In the rows, zero is written as 128.
One hidden turn or mirror swaps the rows below in pairs. Which row is each named row swapped with?
geku: [134 119 101 121  72 142 144 129 135 113 142 108 131 110 114 101 148 137]
Pegu: [141 128 137 129 112 133 104 134 130  90 142 106 148 124 123 119 119 150]
fopa: [106 133 147 117 131 136 111 114 154 117 141  98 148 125 144  72 126 161]
pela: [105 123 131 141  72 143 130 105 148 137 138  92 160 117 121  89 140 130]
petus: [130 113 152 137 110 141  98  95 137 129 126 112 161 140 131  89 126 142]
Nama: [143 131 129 118 112 145 114 130 129  82 142 118 134 121 130 109 134 165]
Naran: [132 115 122 104  92 130 141 125 151  98 164 128 120 111  99  96 148 130]
lan: [132 123 124 123 114 132 131 110 130 110 139 119 141 126 157  96 172 158]
kided: [126 109 150 119 117 165 126  93 157 113 153 129 140 136 106  77 112 126]
datu: [123 114 128 113 102 163 158 114 157 103 167 129 128 122 124  74 156 147]
rese: [126 136 114 127 109 133 142 129 126 128 137  97 138 105 142 121 153 139]
doda: [129 136 118 123 114 130 134 128 127 128 139  95 141 103 142 121 158 140]
sesi: [115 142 119 112 123 134 128 132 133 124 132  90 144 117 152 102 149 145]
belu: [141 135 131 122 114 143 110 128 133  81 137 115 132 121 129 109 134 164]
zibi: [127 128 128 175 104 153 134 107 126 123 144 106 140 123 128  93 126 127]
dase: [102 133 150 115 129 138 115 111 154 118 139  96 151 130 145  72 125 154]
safum: [124 131 110 129 111 135 138 130 126 132 132  97 141 107 144 116 153 141]
leva: [127 134 118 131 112 134 141 124 122 126 136  99 139 103 140 123 153 136]
vuvo: [ 94 118 126 128  98 125 126 123 152 133 153 104 148 133 113  61 131 127]
salot: [147 126 134 117 131 156 146 100 167 126 163 130 138  95 126  88 130 138]
luv: [114 120 175 120 102 133 145 101 163 122 148 104 154 113 118  72 149 143]
Tezi: [124 115 111 122 103 163 157 116 141 101 159 127 125 131 129  81 156 150]
pabo: [132 121 156 110 123 123 109 109 138 103 157 102 144 113 119 118 110 150]
vap: [147 114 132 101  83 150 137 110 157 120 153 122 145  91 102 105 139 149]
veli: [125 121 162 115 125 119 115 102 144 129 154  96 150 103 119 116 118 136]
nikem: [113 110 142 109  91 130 125 103 169 133 154 102 153 112 105  78 115 123]
nus: [119 110 149 130 111 159 116 109 153 113 149 126 151 141 105  70 113 117]
Gok: [128 115 157 114 123 122 121  97 152 124 152 105 148 101 115 117 109 135]
mip: [120 111 146 143  94 162 119 122 145 109 151 122 151 141 107  72 127 116]
tas: [107 138 141 103 131 132 136 117 155 121 142  91 141 118 148  85 134 160]
vaga: [123 117 104 134  99 164 154 117 140 108 157 125 127 136 133  83 148 148]
nima: [119 108 117 151  99 160 125 103 124 120 144 110 147 149 136  84 131 143]
Favup: [126 116 158 116 127 123 120 102 149 134 158 104 155  98 119 114 115 133]
zupu: [145 122 128 105 112 147 138  94 144 111 134 125 135 120 143 103 158 169]
Zano: [124 111 146 126 113 162 124 105 162 116 150 129 144 137 106  73 107 122]
tun: [120 129 114 141 114 140 142 117 119 126 134  97 137 108 137 122 141 124]
zom: [142 116 135  94 122 166 137  91 162 111 143 135 136 125 122  87 127 140]
zinib: [136 114 172 118 124 129 103  99 138 116 132 122 149 127 123  88 127 138]
misim: [124 115 103 137 103 169 145 115 136 111 151 125 134 141 134  83 151 142]
vidi: [110 119 171 120 102 134 148 104 165 116 155 110 153 115 121  71 155 138]
Befe: [129 109 152 116 120 135 129  97 166 107 139 103 152 120 107  66 121 163]
vog: [136 121 120 107  93 132 141 125 147  93 154 131 120 116  93  96 140 136]
Guv: [ 98 113 132 129  94 126 124 127 146 134 153 104 141 128 109  67 135 115]
lini: [142 123 129 116 128 164 149 104 160 118 167 133 141  92 122  86 126 145]
Suves: [130 110 144 111 135 135 129 100 150 135 162 110 150  93 120 112 113 132]
Duve: [126 118 159 114 123 122 119 104 152 132 158 104 152 101 119 115 111 133]
Fune: [147 119 135 138  86 143 127 138 138 102 145 121 161 116 116 100 166 141]
gifo: [140 124 107 140 102 144 128 127 142  91 121 104 152 129 123  85 152 153]
dimir: [144 115 142 140  88 145 128 142 133 102 147 124 157 116 112  94 164 135]
lurul: [117 132 127 170 103 159 135 107 130 117 142 109 147 123 127  88 122 121]
vadop: [101 112 129 136  92 124 130 115 150 133 155  98 148 127 101  70 123 123]
pesuk: [138 121 110 105  92 136 148 126 155 106 153 124 126 107  97  97 146 133]

pabo pairs with sesi
lan pairs with zinib
veli pairs with doda
zupu pairs with petus
safum pairs with Gok
tas pairs with Pegu

